500 stands for zero in the data rows.
Some points, each followed by its number:
[339 424 625 691 698 494 448 433 324 364 379 556 288 396 509 558 562 560 455 665 313 572 494 320] 0
[383 439 625 459 587 664 346 417 304 350 469 441 528 737 455 587 400 472 450 375 524 638 403 336] 1
[316 428 618 639 697 498 416 439 320 363 381 520 285 409 451 586 544 501 458 600 336 564 460 310] 2
[770 341 398 630 414 387 711 422 999 438 681 872 798 325 931 426 651 653 442 711 384 680 999 306] 3
[700 383 491 690 522 458 567 416 824 379 640 817 691 369 844 464 643 683 443 746 408 629 862 297] 4
[579 547 489 407 454 604 310 423 294 314 647 433 704 798 499 489 393 455 447 376 650 549 395 465] 5
[315 439 625 634 688 507 419 438 322 373 386 513 282 400 460 572 544 504 460 604 326 571 458 309] 6
[437 467 582 445 527 644 336 428 301 337 516 436 581 748 464 548 404 460 448 377 557 611 408 350] 7
[580 720 357 330 336 437 630 671 402 860 491 400 462 413 274 414 414 476 579 371 733 241 371 981] 8
[723 879 345 360 288 456 564 639 319 832 644 403 637 546 368 430 372 484 582 376 858 214 350 999] 9
[595 385 515 702 568 451 467 437 752 327 580 826 635 349 794 455 644 746 448 718 347 675 813 308] 10
[808 796 363 420 298 514 391 515 271 555 786 408 834 837 508 460 377 455 509 402 865 361 352 784] 11
[688 369 509 709 556 429 533 421 996 321 647 904 730 332 883 447 651 753 437 734 360 746 978 307] 12
[496 479 582 437 533 646 332 429 301 325 574 435 645 800 496 532 395 463 449 367 594 627 395 361] 13
[400 470 574 441 537 632 340 432 310 335 466 442 518 690 440 553 409 471 459 390 530 575 399 337] 14
[341 430 628 682 714 503 459 438 324 366 375 541 280 404 501 579 560 518 452 653 315 577 477 309] 15
[515 513 539 420 487 628 328 428 291 304 586 437 654 765 486 507 401 466 454 376 626 593 403 403] 16
[310 429 639 538 658 540 344 433 314 362 379 471 319 483 391 601 485 492 459 489 435 562 427 324] 17
[312 428 632 637 694 516 416 445 331 361 384 519 278 402 463 583 538 503 450 599 325 571 461 315] 18
[817 812 341 425 273 515 410 528 283 596 780 416 815 816 491 456 387 460 513 400 861 333 350 805] 19
[545 660 369 306 341 430 626 672 400 842 442 410 415 393 252 410 425 498 551 388 698 232 383 930] 20
[305 437 616 571 645 529 367 433 323 357 382 469 313 446 413 597 497 492 463 520 367 556 429 319] 21
[301 443 545 607 606 511 349 439 324 340 353 521 295 405 458 553 520 515 451 589 311 512 456 326] 22
[542 480 546 439 510 649 334 425 295 326 614 426 691 835 513 516 395 456 448 379 626 627 393 399] 23
[715 358 420 616 439 405 658 440 999 408 647 757 747 326 872 437 667 616 454 690 348 676 961 321] 24
[331 423 621 692 694 503 440 442 334 368 377 562 288 392 520 563 562 555 456 660 309 572 489 313] 25
[377 430 607 658 681 510 403 434 330 377 341 529 332 397 506 569 545 512 462 626 385 553 487 304] 26
[497 384 419 371 375 372 917 684 956 828 390 410 422 345 533 407 575 427 681 468 363 432 515 710] 27
[502 578 399 346 349 555 309 441 311 408 564 435 549 629 358 484 410 481 458 399 626 366 398 475] 28
[331 427 615 666 685 510 416 443 318 359 358 516 281 405 475 577 536 497 455 617 318 553 475 313] 29
[301 433 631 590 675 525 385 434 321 363 380 491 300 444 413 595 517 492 460 551 383 559 439 313] 30
[488 429 408 368 382 399 821 656 790 797 399 434 409 347 472 415 563 438 640 452 417 407 475 722] 31
[496 366 420 389 379 376 907 684 957 818 379 419 421 346 520 401 580 423 683 472 362 436 514 710] 32
[302 432 641 594 679 510 384 439 319 359 394 494 281 439 409 599 515 505 460 540 375 562 446 311] 33
[312 433 637 631 691 510 423 433 326 363 379 515 287 399 458 576 542 496 455 600 342 571 464 306] 34
[866 321 478 700 478 388 696 406 999 410 791 969 926 300 999 413 703 723 433 766 457 795 999 289] 35
[289 433 618 549 644 523 340 433 320 356 366 492 312 482 395 597 494 487 465 499 405 538 434 321] 36
[294 429 573 588 633 513 312 441 326 341 366 540 305 425 415 554 520 509 458 556 339 511 453 318] 37
[465 506 407 315 365 408 739 682 574 841 391 408 364 357 335 415 496 435 630 383 535 299 403 842] 38
[306 438 626 476 617 610 303 432 310 349 373 445 371 567 381 599 431 479 462 402 461 564 415 325] 39
[775 709 424 430 376 557 323 458 284 420 803 413 871 884 557 454 371 455 475 408 819 503 363 666] 40
[790 334 474 693 477 383 680 423 999 375 742 878 867 310 997 424 726 678 439 749 394 790 999 300] 41
[790 863 325 417 274 504 418 503 291 606 766 410 785 763 471 452 384 466 516 399 854 298 360 834] 42
[305 431 636 583 677 523 380 432 317 360 387 493 291 443 421 590 514 490 467 543 377 555 445 311] 43
[335 438 625 451 609 630 327 427 301 347 382 446 421 630 396 611 416 471 454 393 500 589 410 323] 44
[579 562 475 392 429 609 308 427 298 329 652 435 699 781 488 485 405 468 452 380 680 543 388 463] 45
[355 442 610 461 585 637 335 422 309 343 419 441 470 664 418 601 410 471 455 389 504 597 407 329] 46
[533 480 584 451 525 663 329 420 294 330 620 428 701 845 533 518 388 457 446 380 631 661 394 380] 47
[491 367 415 378 375 381 907 685 952 827 390 420 425 337 528 400 577 425 679 477 360 434 518 703] 48
[294 443 611 571 660 524 350 434 313 353 385 473 310 462 413 598 491 496 458 515 369 562 420 319] 49
Which three points above are nearest to each new point by angle? Their numbers follow each, nearest first.
[468 547 398 336 374 413 690 665 504 818 399 417 359 376 313 418 502 449 584 386 567 293 407 851] 38 20 8
[514 540 523 426 481 612 328 421 295 316 577 431 649 764 486 489 399 465 455 372 625 564 397 429] 16 5 23
[682 362 418 619 442 431 651 425 999 389 595 665 704 345 858 448 679 556 470 702 322 650 871 320] 24 3 41
[727 876 340 367 297 458 569 637 327 835 640 395 623 552 372 439 375 487 575 385 852 217 360 999] 9 8 42
[453 460 383 316 335 424 715 633 594 754 391 415 392 396 341 420 492 446 630 388 495 298 403 753] 38 31 20
[680 831 335 361 308 461 581 652 339 838 605 396 581 508 339 426 382 491 564 394 816 212 364 999] 9 8 20
[765 882 333 390 280 478 533 607 295 772 686 398 685 630 402 436 376 482 571 387 868 232 347 986] 9 42 19
[351 439 616 443 588 644 338 429 306 330 418 443 472 665 412 603 417 474 454 381 500 592 410 326] 46 44 14
[327 431 626 676 720 506 460 442 322 373 384 538 282 393 502 577 559 513 450 651 305 583 480 306] 15 25 0
[324 430 606 442 575 631 338 433 323 332 395 450 416 645 384 596 409 476 456 391 505 557 407 324] 44 46 39
[497 499 534 430 495 616 328 420 304 317 576 442 634 786 480 507 405 462 463 374 593 568 392 407] 16 13 23
[484 427 403 335 372 387 829 666 761 812 387 415 404 354 440 408 545 439 666 424 447 382 456 763] 31 27 48
[475 448 382 366 368 415 749 660 654 766 396 432 385 353 431 417 550 458 579 437 444 355 476 665] 31 38 27
[720 823 313 376 282 481 505 600 293 739 662 404 642 607 376 439 385 484 525 390 835 219 357 910] 9 42 19
[692 865 329 357 291 468 539 614 320 814 625 402 598 507 338 420 376 503 544 374 842 210 364 976] 9 8 20
[517 505 505 406 471 616 322 427 303 304 572 428 637 768 470 505 403 464 448 372 611 560 397 413] 16 23 5
[713 631 494 434 415 576 323 446 286 351 767 408 845 882 575 469 390 456 451 398 759 597 371 561] 40 45 5
[334 431 632 686 720 507 453 446 322 369 385 542 286 394 502 576 559 510 456 651 315 571 473 305] 15 25 0
[354 447 612 452 580 636 344 435 302 340 421 451 473 670 430 597 411 468 452 390 500 605 407 327] 46 44 1
[312 436 600 494 602 584 311 435 311 338 364 458 369 535 396 608 432 494 459 432 430 556 419 325] 39 17 44
[507 609 377 303 355 416 673 681 469 870 412 404 381 372 272 416 456 461 590 365 647 246 387 922] 20 8 38
[482 411 405 359 379 387 861 682 830 829 381 417 395 341 474 402 562 431 645 451 415 392 482 747] 31 27 48
[307 439 621 470 619 609 308 425 301 353 372 447 375 571 372 598 431 474 452 405 465 558 417 321] 39 44 46
[758 674 444 435 399 574 319 449 283 388 793 414 869 897 571 470 381 451 462 403 785 551 375 608] 40 45 11
[331 431 639 446 600 640 329 422 311 344 384 448 426 623 382 617 412 473 458 400 500 583 415 318] 44 46 39
[315 437 638 511 648 589 299 442 312 360 385 458 352 528 382 610 444 483 459 425 471 564 417 325] 39 17 44
[469 424 389 339 356 395 815 652 749 808 383 408 397 365 427 406 540 427 657 427 432 352 450 749] 31 27 48
[357 435 532 613 561 519 315 442 342 369 368 508 373 404 499 530 547 509 458 592 336 490 448 323] 22 37 29
[504 599 384 316 352 417 662 666 464 837 413 404 374 362 296 413 478 482 580 374 636 259 404 883] 20 8 38
[315 436 642 511 638 591 307 432 307 354 384 445 349 533 383 613 449 478 461 428 468 561 423 322] 39 17 44
[378 426 599 667 667 508 392 430 333 361 345 555 334 397 514 559 539 545 457 635 355 538 498 310] 26 25 0
[622 775 356 341 324 448 593 663 344 845 546 405 503 446 298 419 378 508 545 368 784 219 365 973] 8 9 20
[734 858 312 382 295 477 528 600 320 761 681 400 663 611 408 432 385 465 555 395 830 213 355 959] 9 42 19
